Rotation paths and how fast each direction turns (deg/step)
Each turn is a multiple of 5 degrees from 10 to 175, or 0.
Each row of a path follows its step; steps can be skipped.
Path 1:
step 0: [-39  12 -12  12  -1   6  32 -27 -42  27  25 -15  15  13 -31  70  -6  34
  21  -2  -3 -11  20 -30 -16 -43  33 -14 -35 -17  30]
step 1: [ -6  33 -25  -1  48  34   7  21  24  17 -12  34 -28  13  18  61  -5   3
  19 -62  28 -20  35   1  12 -20  14  26  -4  37  12]
step 2: [-20 -20 -31 -16  22   3  13  22 -23 -10 -31  -6  35 -17  18  11 -20 -39
  22 -13 -14 -49   4  63 -42 -44  15  16 -42  19 -15]
step 3: [ 31  25 -42  41  48  -7  19 -10 -31   9  -3  -4  27 -44  39 -32 -19   9
 -21 -18  23 -38   9  16  37 -36 -39  -8 -11 -22   8]
step 4: [-75  12 -45   4  29   1   9  11 -11 -22  21   7  20 -18  12 -30   5 -24
   4  28   5  36 -23 -22  27 -70 -11 -22  20  29   6]
step 5: [-45  43 -30   5 -15  46 -47  -2 -12   3 -22   1 -11 -31  18   4 -22  -1
   8 -30 -26 -18 -33 -71 -11 -11 -25 -20 -19 -33  -7]
step 6: [-44  37  29  13 -34  63  15  -6 -49  39 -16 -11  -7  17  32 -13  30 -28
 -10 -21 -19 -10  17   4  -2 -14  10  -8  -2  33  49]
step 7: [-35  55  -1 -10  13 -14  30  42 -19  11  20 -27  29   0   9  25 -23 -37
  -8 -42 -16 -15  56  -8 -38  24 -18  14  38 -23   3]
step 8: [ 19   9   5   9 -16  -5 -31  29 -17  17  62   5  14 -24  35  52 -12 -53
  30  28   9 -48   8  15   7 -27 -29  10  13  23  32]
step 9: [  3  73 -36  -9  45  -1 -38  20 -32  29  24 -10  22  26 -37   7  14  -7
 -22  21   6 -29 -50  36  -2 -12 -16   1  -1  11 -19]
step 10: [ -5 -10 -17  33  38   7 -29 -19 -59  52 -15   6  -7 -12  -2  36 -14  21
  13  15   0  39 -11   8 -47 -51 -22 -28  39  -3   6]
Directions:
[  0 -10  -5  -2  24   8  12 -13   7  -9 -16  -2  -8  -8   0 -11  -5  -2
  15  -2  -3   7  -1   8  11 -10 -16  -7 -14   1  -9]
40
[-26  -9 -10  -7  -4  -8   5  -2   9   6  -7  16  10   0  18  -5  -5  18
  -9  -1   5 -10  -1   2   6   0  -2  15 -11  -4  10]
25
[ -3  -4   0 -14   4 -17   2  12  13  19  -8  10   2  -4   2  -3   8  -5
   2  -9   6  10   8 -13 -14  -8  -5 -12  12  13 -16]
125
[  6  15  16   1   2 -12  12  18  -1  -4   9   5  -2 -22  12  -4  -5  -1
   8   4   6  -4   3  21  -3   6   4  13 -10   4 -11]
65
[-15   8 -11  -4  -7   7   7  12  -2 -10  -5   2  -2  23 -20 -19  -3  -7
   7   4  19   3   1  11  -3   1  -1  11   8   6  -6]
145
Path 2:
step 0: [ 55  39   2 -11   5 -32  22  13 -20  37  -1   7  -3  30   1 -64 -31 -26
   2   3 -10  25 -21  10  -6 -11 -17 -14 -17 -35 -34]
step 1: [  5  48   8   8  59 -49  33  14  -4  13 -23 -13 -31   2 -20 -28  14 -23
 -20 -18  -4   5   8  32 -48 -17  15 -31  11 -22 -11]
step 2: [-41   9   6  12   2  -4  44  -3  22  -6  -4  13 -27  11 -19 -21  -7  -6
 -20   8 -63   3   2  41 -34  13  33 -13  39 -22 -47]
step 3: [ 28 -20 -45  20  28  -1  32  13   3  -5  17   8 -23 -12   3  22 -19   2
 -12  11 -51  11  40  17  -2  46   2   6  17 -47 -48]
step 4: [ 37 -51   5 -11  11  13  25  23  12  14 -33 -16 -14  11  14  38  -9 -31
  14 -20 -25  29  68  -4 -18 -14 -10 -10  28 -20 -24]
step 5: [ 30 -13  15 -21 -40   1  52 -14  -1  60  12 -28 -28  13   6 -15 -16 -22
  13 -44   1  26  29 -10   7   6   4  22  44   9 -23]
step 6: [ 33  15   4  13   2  -9  61   7 -26  44  15  -4 -25  12 -25  16   9  25
 -21 -20  47  32   4  -6  29 -13  14 -35  19  10 -43]
step 7: [ 20 -20  14   0   1 -17  55   1  36  42 -36  28 -23  -8 -19   6 -12  19
  -6   2  -1  12 -51 -12  -2 -29  34 -49 -12 -14 -30]
step 8: [ -8  28 -15  -2  30 -12  61 -21  35  36  -2 -17 -23  15 -10  24 -27  -8
  14  10 -20   5 -38 -32 -27  25  -3  -5 -37 -42 -18]
step 9: [  4  28  10  -6  37   9  31   6  -2  -5  -6   8  -7  54   5  -1 -15 -41
  -3  16 -37  61   3  -3 -13   6 -32 -24 -41 -13 -46]
step 10: [ 28  14  -4 -25  38 -33  21  21  20   5  -8  -2 -31 -18  22 -58 -22 -50
 -16 -24 -33  29  16  30  -9   4 -10  -5 -13  19 -36]
Directions:
[ 15   9  -1   1 -21   8   4   8  -1  25   0  -8  11  -4   0  -7   6   0
  -4  15  20 -12  -1   4  -8  -6  -2 -13   5  -3   5]
55
[  0   8  -8  13  -7  18   0  -2 -11  -4  16   6   3  20   1 -10  -6  17
 -11   6   2  15   4   6  14  11  -1   1  -8  -4 -11]
115
[  2  22   2  11  -5   3   9   1   0 -25 -19   0   2  -7  17  -5   0 -12
 -11   1   6   3 -14  -9  -7   5   2   3   1 -11  -5]
45
[ 28   2   1   2   3  -2  -2  -5  -6  -8   2   6  12  -6 -23  10  20 -16
   0   7  -6   8  -4   8  13  -1   5   4  -6  -1  -4]
120
[ -4 -10 -15 -12   7  24  12  -8  -3  -5  13   9   0  -9  15   6   8  -5
  16  12  -2   5  -5   2 -14   0   2  -8  -5 -10   4]
70
[  8 -12   3  -7 -22  -2  -2  -8   9   8   0  15   0  -8   6 -26 -10  -4
   3   0 -18   0 -17   3   5   6   6  11   1   1  -1]
145
[ -2  -4  -6   4   1   6   4 -17   7  10 -13 -10  -3 -10   3  10  -4  -1
 -12   7   1  13 -10   3   2   6 -17  -4 -12  30  -3]
25
Path 3:
step 0: [ -7  27  -1 -14   8  28  -8 -16  42 -31 -32  45  30  15  13  19 -30 -11
   0  -4  36  36  30 -25  15 -16  26  56   1 -40  -5]
step 1: [  5 -27 -37 -31 -16   4 -29   1  42   0 -22  36 -15 -27 -24  -3  27  -5
 -22 -15 -54 -33  34   3 -19  -1 -14   7  53  36  15]
step 2: [ 13 -13 -43  13 -11  -6 -23 -22 -28   3  10 -38  23 -22  30  31 -39   2
  32 -19 -56  37 -32  36  -7  -7  19 -43  -5  12 -11]
step 3: [-15  -2 -33  31  32  -4   9  32  23 -10 -22   8  39 -14   1 -26  -5  34
  35  32  35 -21 -27 -17  18 -27  10  24 -60  16 -32]
step 4: [-25 -14  26  18 -20  23  35  11  48  32  -6  32 -19 -26 -11  47   6  15
 -51   0   7  33   5   8  26 -38 -40  28  14   1  12]
step 5: [ 19  14   3 -17 -37  15   3 -43  16 -44 -30  24 -24 -30 -27  24 -19 -28
  21 -50 -16 -12  -7 -13 -11  11   9 -40  16 -30 -45]
step 6: [  2  12 -67 -28  37 -33 -27 -21 -29   9 -31  25  47 -25  23  -8 -30  40
  10  -6   4  -3  40  21 -12   7   2  18  11 -21   9]
step 7: [ -1 -39 -45  44  -1  34   2  47  46  37  -6 -26  38   2   9   4  30   9
   9 -19 -46   0 -17 -28   3  13 -13  13   1   8  29]
step 8: [  0   6   3  16 -10  37  -1 -15  31 -48  27  15 -20 -20 -10   1 -14  12
   7 -13   6  63 -52  23   9 -41  50  14 -12  32  -6]
step 9: [-25  22  -9 -12   2 -22 -26  14  -3   9 -20  35 -25 -31 -37  29 -25  30
   7  -9  27 -58   3   9  21 -23 -35  -3   9  37 -54]
step 10: [ 15 -26 -11  -6  -7  -5  23 -23  -4  59 -28 -18  42 -27  -6  70 -33 -28
 -21 -20  -8   8  21 -12   1   1   1   8 -23 -49   1]
Directions:
[ -2  -5  12   4  -5  -1 -10   7  26  18   0 -25  -7 -11   1   4   0  -6
   3  -8   1   2   4  18  -8   6  -2 -11  -2 -12   6]
130
[  9   0 -11   6   8  -8   0  -7 -21  21 -20  -4   3   0   3   8   6   2
   9   5   2 -14  -2   7   7  -4  16 -18  -4  -6   7]
95
[-11   3  -7  11  -7   5  -9  15   7 -11 -14  -7  -7  21  -1  -6   4   3
   1  -9  -6 -19   4 -13  10   2  -7 -16  -1  -1 -15]
175
[  6   3   6  14  16   8   2   2  11   0   1   1 -21  -1   7  12  12   9
  13  12   9  13  11 -21   1  -6   9  -2  12   3   2]
90
[  3   6 -10 -15 -16  10  -6 -16   4  11   4  -4  11   7  12 -13   8  10
   9   2 -14  -2  14  -8 -13   1   8   3  17  -8  -1]
70
[-25 -12  -7  -2  -5 -18   0   8  -4  -5   3 -12  13   2 -13   8   5   1
  13   7   7   7  -2 -15  -4  -8   1   7   2 -19  10]
100
Path 4:
step 0: [ -4   1  18 -42  19  -4  -3   6   3 -40   1  74  -3  -6  25   1 -14 -32
 -12  -9 -22  -9 -24 -19 -10  13 -16  57  15   3 -28]
step 1: [ 30  -2  69  25 -19  25  28 -22  11 -16 -30 -12 -27 -29 -28   1  -3 -14
  16  26 -49  22   0 -10   3 -23   0  -6  -9 -25  -3]
step 2: [  0  44  19  -8  -8  16 -35   7  -2 -23  18 -26  -4  27 -25   8 -42 -23
   4   4  29 -58 -17  25  15  -4 -26   5 -25 -13 -41]
step 3: [-16  -5   1 -13   3   7  44   6  -4  29  33  62 -17 -24  -5  -1 -12 -33
 -16  21 -18  -1  21   2  17  -2 -37  49  33 -12 -29]
step 4: [ 19  -3  71  25  13 -22 -27 -23 -12  -5 -18  18 -25 -24 -18  18 -23 -32
  20  -7   1  -2   3 -30   1 -46  39   8 -11 -17  12]
step 5: [-22  21  19 -35   3   8 -13  15  39 -54  30  -3 -44  26 -29 -10  -1 -10
  19  11  -5 -26 -36  12   4  12 -24 -11  18 -43 -17]
step 6: [ 31 -11  -6  -7  -8   4  36 -13  -8  24 -18  35  15  -1   1  14  10 -31
 -17  20 -30 -36  12  -1  -8 -32 -35  26 -19 -48 -52]
step 7: [  3  -1  65  18 -25  -7 -54  14  17  -1  -3   5 -21 -63 -20  23  -7 -30
 -14   2  21  -3  11   8  23  12  19  23  -4   1 -21]
step 8: [-17  13  23 -25  -5   0  -1 -34   0 -41  29  40 -17   7 -13 -68 -48   9
  16  -2  -2   1 -22  11 -14 -13 -16  10   8 -33 -26]
step 9: [ 35  17   3  27  -2 -12  26 -19  -8  33  20   1 -13  -9 -45  15  24 -25
   0  27 -32 -33   2   1  39 -27 -16   3 -10 -59  15]
step 10: [-47  -7  35   6  -6 -18 -53  33  17   8  11  16 -10   8   2  26   0 -36
 -18 -28  26 -36   4  21 -15 -22  17  24   4 -27 -36]
Directions:
[  2  12   3  12 -16   7   3  -9 -13   7  12  -4   9 -12  -6 -16 -20   8
  -3   4   3   4   4  18  11   3  -4   9  -6  14  -4]
65
[ 23   3  -8  -1  13  -7   7  -1  -7  11  11  10  -5   5  16  -3  17  -5
 -12   6  -7  -5 -18   5  10   3  -5  16  -2   6   0]
120
[  3  -4  10 -14  -6   7 -13 -28  -9  -5  -8  11  -8  -4   0  -8   4  -6
   0  -5   0  12 -10  -5   3   2  14  -2  20  11   9]
100
[ -6 -11   1 -15  13  20   2  -6 -19   8   1  -5  -3  -6  -4  16   6   6
  -7 -15  -1 -15   7  20   3   6  -2  -4  -2  -8  -2]
100
[  6  10   8  -9  -7  -2   6  -7   5  12  -6   5  15  -5 -11  19   8  11
  -6  10 -15   9  12  -2  -5 -15   2  14  -4  -3  19]
130
[  9  10   2   4  -2 -16  14  -6   4  12 -17   1  -5  -9   7   0   1  -4
  10 -24 -11   0  11   0  17  -5  -9 -17   2   2  -6]
135
[  1   0 -20  -5  -2   5 -15   7  -2   4   9  11 -13  -2  -7   5  -4  -6
  -4  -1 -19  13   1   4  -8  -8   2 -19 -19  16   0]
0
Path 5:
step 0: [-46 -42  -4  15 -26 -16 -27 -19   3  -4  26  13  -1 -42  35  53  13  -8
  12  -1  38  41  22 -11 -33  11 -30  25 -33 -14  42]
step 1: [  1  22  -9  36 -13 -22  -6   4  28  10   1  21  29  20   0 -12  78  -9
   9  49   0 -13  58  13 -36  12 -23 -10 -34  10 -40]
step 2: [ 21 -20 -30  27 -28   7  23 -49 -36  -3 -22   4  21   0 -38  35  49  40
 -28   5 -13 -15 -57  -5  -5  -2  24 -26  -9  18 -34]
step 3: [ -7 -57   3 -20  -8   6  32  14   4  27 -14  -2 -54   4  -7  29  13  61
   7 -10  -2   0  10 -35 -19  63  17  34 -15  14  35]
step 4: [  8   6  17   6  -5  26 -48  15  26 -24 -12  30 -32 -26 -19  -4  13  21
  -1  21  73  31  54 -33   9   4  12   2 -35 -20 -34]
step 5: [ 24  -3  46 -22 -36 -14 -30 -50  -5 -11   7 -25  13  23  27  32  20   6
 -10  16  12   7 -23  18 -22  15 -42 -40 -47 -33 -45]
step 6: [-21  -9 -15   9 -35 -21  69 -29  -9  26 -11  10 -57  28  20 -14   3  33
  -2  39 -33 -11  14   4 -37 -21  26 -36 -13 -24 -12]
step 7: [ 15  18 -29  12 -31  44  -1  25 -23  13  12  40 -42 -37   8 -34  -1  36
 -20 -51  19   1 -13  -1 -17  31  35 -28 -38  35  -6]
step 8: [ 36 -39  21 -21 -10   8 -28 -10  27  54 -19  16   8   9  12  40   5 -28
  38 -55  51   6  16 -12  -8  15  23 -30 -25 -29  10]
step 9: [-64   6  12  11 -52   7  -9 -14   7   4   2  26 -20  -2  -8  23  43 -26
  32  19  -6  44   1  13 -21 -44 -26   9 -38 -51   8]
step 10: [ 19   6 -41  29 -23 -27  10   9 -26 -15   6  53  15 -23  48  19  36  19
  -1   1 -42 -38  20  20 -37   5 -31  -1 -41  14 -37]
Directions:
[  2  19   6 -12   6  -4  12  -8 -12   8  -9  13   7   4 -11   5  12  -9
  -4  14  -8  10  -1   8  -4  -3 -23 -10   2  -9  -6]
90
[  7 -15   4  -1   6  -7  -4  -2   9  -1  12  11   7   9  -1 -11  17  -6
 -14 -16   4   7   0  10  20   5   3  -9   8  -2 -20]
115
[ -5  13   8  10  -4  15   2   1   0  -1  -6   2  -7   4  -6  10  14  -8
 -11 -15   0 -25   1  -9   5  13   3   2  12 -20  10]
70
[  4  -2   8 -18  -7 -10  -6  19   1   4 -17  -8   8  10  11 -18  12   9
   1 -10  -7 -12   0   5  -7   9 -13   7  -9   2   7]
160
Path 6:
step 0: [ 29 -42 -42  13 -35 -22  48 -14   2  34  20  11 -22  -3 -27  43 -17  -9
  51   9   6  27  19  21 -49  26 -19  17  12  44 -14]
step 1: [-10  -4 -11  12 -29 -25 -15  16  14  12  36 -32 -11  31  35 -27  25 -23
   2  -1  57 -35 -43  12  58 -25  66 -18   1  -9  -2]
step 2: [-23  15   7  29 -19  36  38  -7 -39 -29   4   9 -33   7   8 -37  -6 -16
 -16  33 -54  43 -15 -53 -23   3 -31 -46 -21  33 -17]
step 3: [  4   6 -14 -46 -21 -10  11  35 -20   7  -3  53   5  26  -6  81 -15  22
 -50   0  32   5 -37  21  27  -2   1  41  19  27   2]
step 4: [ -5 -30 -36  14  -3  -1 -10  32  17 -49  -1 -73  -8  17  -5  15  30   4
  46  39 -11   7  50  29  30   4  -9 -48   5  24  14]
step 5: [  4  31   6  39 -31 -39  55 -25  12  40  44  -5  21 -12 -10 -31 -14  -1
 -26 -42 -21   3 -26  19  -6 -32   0  -4  33  58 -24]
step 6: [-36 -20  -8 -17  12  57  54  25 -19 -13 -22 -18  -2  36  38  17 -10 -30
 -34 -12  10  -7 -12   3  16  -6  49  -3 -65 -16  38]
step 7: [-17  46  13  -2  37 -11  17  12  36 -29  -9  35   5 -11 -30  -1   6  32
  -7  38 -12  19  -9 -23  64  20 -68 -33  26  25  20]
step 8: [ 35 -32  -8 -17 -27 -25   1  19  22 -18 -40  -5  20 -34   2  55 -12  30
  -7 -40 -33   6   4  47 -50 -36  39 -14   3  35  14]
step 9: [ -1   8  27  15  32   2  60 -11   3 -13  51 -62  22  28   1 -11  20  18
  37 -19  -6 -18  28   6  58 -27   5  26   5 -47   0]
step 10: [ -8   1  31  -3   4  33  34  11  33  35 -35  24 -23 -25  -5 -81 -38 -11
 -54  -9  -7   4  14  13 -27  15  -2 -35  20  15  35]
Directions:
[  2 -14  -8 -12   1   2   8  -1  -3  -6 -18  -9  -8 -10  26  -3 -16 -11
   2   6   0   7  10  11 -12   1  -8 -13  -5  -2 -10]
175
[ -1  -4 -17   3   3  -2  -3   7  10 -11  22 -13  -5  -6  10   5  -9   7
 -14   0  -8  -6 -16   0  -8  16  -2   9   3 -16  13]
140
[  9   7  -3  -4   2  20   1  10 -13   3  11  10   4  -8  -5 -12  -8 -17
 -12   5  -8  23   3   6  12  -9   3   9  -3 -13   5]
95
[-20   9  -4  16  -3   8   9 -14  13  20   6   6  -6  -8  10 -12  -7  -7
   3   5  10  -7  -2   1   3   4  13  -4 -19   2   6]
80
[ -5  -9  -3   0   4   2 -10   5  13  18  -1   2  -4  -2  -5 -20  -3  14
  -3   4 -29   8  -8  -3  -5  -3 -11  -2   0  15 -12]
135
[ -3 -15 -14  -1   4 -10  -1  -2  12  -3 -11   8  -9   7   6 -18  17  -4
  -7   4   3   3  13  -4  22   7   4   5  15  -5  11]
125
Path 7:
step 0: [  8   1  -9 -49  14 -24  11 -13 -35 -38  -1  -2   7  10  -2  54  44 -31
  12   0  46 -27  31  -2 -40 -28 -16   5   6 -16 -24]
step 1: [ 40  -9  15   3 -40  59  -7 -11 -14 -17  40 -20  44 -27 -35  -7  -1  39
  25 -20  13  17 -22  10   4  21  11  15 -15  12  37]
step 2: [  8  31  -9  29 -38 -27  -9  43  17   1 -54 -10  -6  -5  22   6  58 -10
 -37   1   9  -3 -21 -27  27 -33   3  13 -38  14  -7]
step 3: [-14   3 -25  10 -14   6  25 -30  26  33  13   7 -22  29  13 -50  -9  -5
  21  -2  40  24  14  16  -8  27   9 -76  -6  -8  30]
step 4: [ 29  -4  -7 -44  53 -33 -22  -1 -24  23 -10  21  -9 -23  36  10 -19 -34
  13  12  14  32   4 -29   4  10 -26  54 -28 -17  -1]
step 5: [ 32  -1  37  28 -20 -17   3 -42 -14  39   5  16  26 -33 -24  22 -18   3
  -3   9 -33 -29 -41  44 -16  17 -11 -32  32  18  10]
step 6: [-23 -16 -29  -3 -15   0 -53  36 -24  -8  34  -8  24  35  32  36  12 -24
 -27  -5  17 -58   7 -29 -11 -12  -1  -7 -21  16 -29]
step 7: [ 33   0  16  12  -8  40  40 -17  34  -9  46  29   4   6  -9  -6  -2  27
  15 -32  -9  38  31  15  31   8  22 -19 -31  33 -43]
step 8: [-24  16 -12  41  11 -46 -19  25 -15 -22 -21  -2 -35 -39  -5 -10  34 -31
  32   0  -4  14  -2  14 -34 -12  25  36 -45 -27 -20]
step 9: [-16 -23  16   8 -50   8  42 -72 -31  -3 -13   7 -17  18 -17  17 -37 -13
 -13  -4  44  14   4  17  -4 -13   0 -10   6 -11  47]
step 10: [ 25  -2 -48 -33  20   5 -49  13   4   9   4  37  20   7 -23   2  49 -15
  -9 -19   6 -10   0 -14   3 -11 -38  50  -5  14  51]
Directions:
[ -2   4  -4   9   3 -11 -17  -2  -3   0  -3   6   4   1  20  14 -21   7
  14  -7 -17   1   3  -3   8   7 -12 -18  -1   6  -7]
40
[  3 -16   3  -5  -2  -2   5  -2 -17  -6  -9  -2  11   2 -12  21  -4   7
  -3  -8  -7 -11 -24   2  -3   5  -5   3 -11 -11  18]
85
[ -8  -8   3  -6  -5   9   3 -10  -3  -6  -5   1  -8 -18   5   6 -16  -4
 -18  -1  11   5  -6 -21  22   6   4   8  -2  10 -11]
145
[ -6  11 -11   4   0  -3   4  -6   7   8  -9  21 -17   4   5 -13 -16  -2
   1  -2   1   4 -11  -4  -2 -16  -5   8  -6  -5  26]
60
[  6  -3   8 -18  -2   8   2  -6  23  -7   8   8   5   2  11  -3   3  -4
  16 -19  -4  -1   2  -6  -4  18  -8  20  -3  -6   1]
115
Path 8:
step 0: [ -1  17  17  20 -14  41 -65  12   1  45   1   9 -29 -23 -28  -8  28   4
 -42  33 -59 -12 -17  35  13 -14  -9 -28   7 -17  17]
step 1: [ 12  47 -15 -14  -9  39   2 -28  -9  38  10 -14  17   4   3 -60  41 -35
  13  18 -17  -6  35  22  16 -64  -6  -6  11  36   9]
step 2: [ 13  59 -10  15  15  16  -8 -27   4  28  -2   5 -29 -14 -28   6 -13 -70
 -36   5 -19  19   6  18  24  36 -16 -56 -17  32   6]
step 3: [ 29  -5  -3   1 -11  -2  21 -10   7  11  -5  27  -6 -27 -49 -56   0 -42
  -2  35 -39 -26  38 -11  22 -13  69 -11 -19  18 -17]
step 4: [ 24  32  28  14 -32   2  38  -2  18  37  26  -2   7 -32 -46  37 -51 -30
   8  14  17 -11  14  43  41 -31  -1 -30   8  -3 -18]
step 5: [ 20  11 -21 -18  13  -4  15  29   7   1   8  31  12  50 -31 -35 -16 -34
  12  20  18  12  -9   0  50  -1  42 -55  39 -18 -44]
step 6: [ 34 -34  26   4   3 -26  -7 -19 -11  56  11   2 -44  18 -23  43 -32  -2
   0  23   7  13  22 -32  51 -22  25 -28  45   2  15]
step 7: [  1  15  21 -48  -4 -11 -35  24  17  17  -5  -3 -38 -38   8 -38 -27 -19
  31  13  29  24 -37   4  22 -38  48  -8  50 -19  -6]
step 8: [ 15   5  37 -40 -12  54 -60 -14 -34  34  -2  12   6  14 -27  55  23   0
   6  23  -3  24 -32 -11  15 -25  17 -29  20 -10 -16]
step 9: [-32   8 -12  -6  -5  27 -43  20  -6  76 -23  10 -53   2 -19 -48  31  -5
   0  -1  -1  28  28   2   0 -38 -13  -2  35 -17 -14]
step 10: [  4  55  13 -52   2  36  -6 -32  -2  33  14 -11 -33 -36  17  -1  38   7
 -23  14 -19 -14   3 -25   6 -22  -8 -66   9  33  13]
Directions:
[  7 -15   1 -17  17   6 -21   4  -7  -6  -5  -6  -9   4   9   8   6  -2
  -5   2   3   7  -1  19  -6 -15   0   5  12 -11  14]
40
[ -3   1   7   0 -24  -3 -16  -5   1   1  -5 -20   5   4   1 -10   6   4
  -3   0 -15  23 -13 -12  -3   0  -9   3  14   3   0]
40
[  0  16   4 -18   8 -10  -1  12   1 -13   5   4   1  -4   9   0  -3  -8
 -11  -3  -7   2 -21   2  -8  10  -5 -27  -4  -4  -9]
135
[  2 -15   1   1  -3 -21  -1  11  -3  10  -4  17 -17  -4  -3  -6  -6  10
 -18  -2 -23  -3  12  -9  -8  -8  -3  -2  -3  -1   3]
115
[  3   0   6  -3  -6  -6 -14  -7  -6 -11 -12   4  -6 -24  -1   8 -13 -10
  10   0  -2   8  -4  -3  -6   5  23  12 -18   7   2]
85
[  5  -7  17   2   5  -9  10 -16 -23  11   9  -6   9   0   7  14   3 -16
  11   6  -6  -2   4  -8 -15  -7 -11  -5  -2  -6  -4]
160
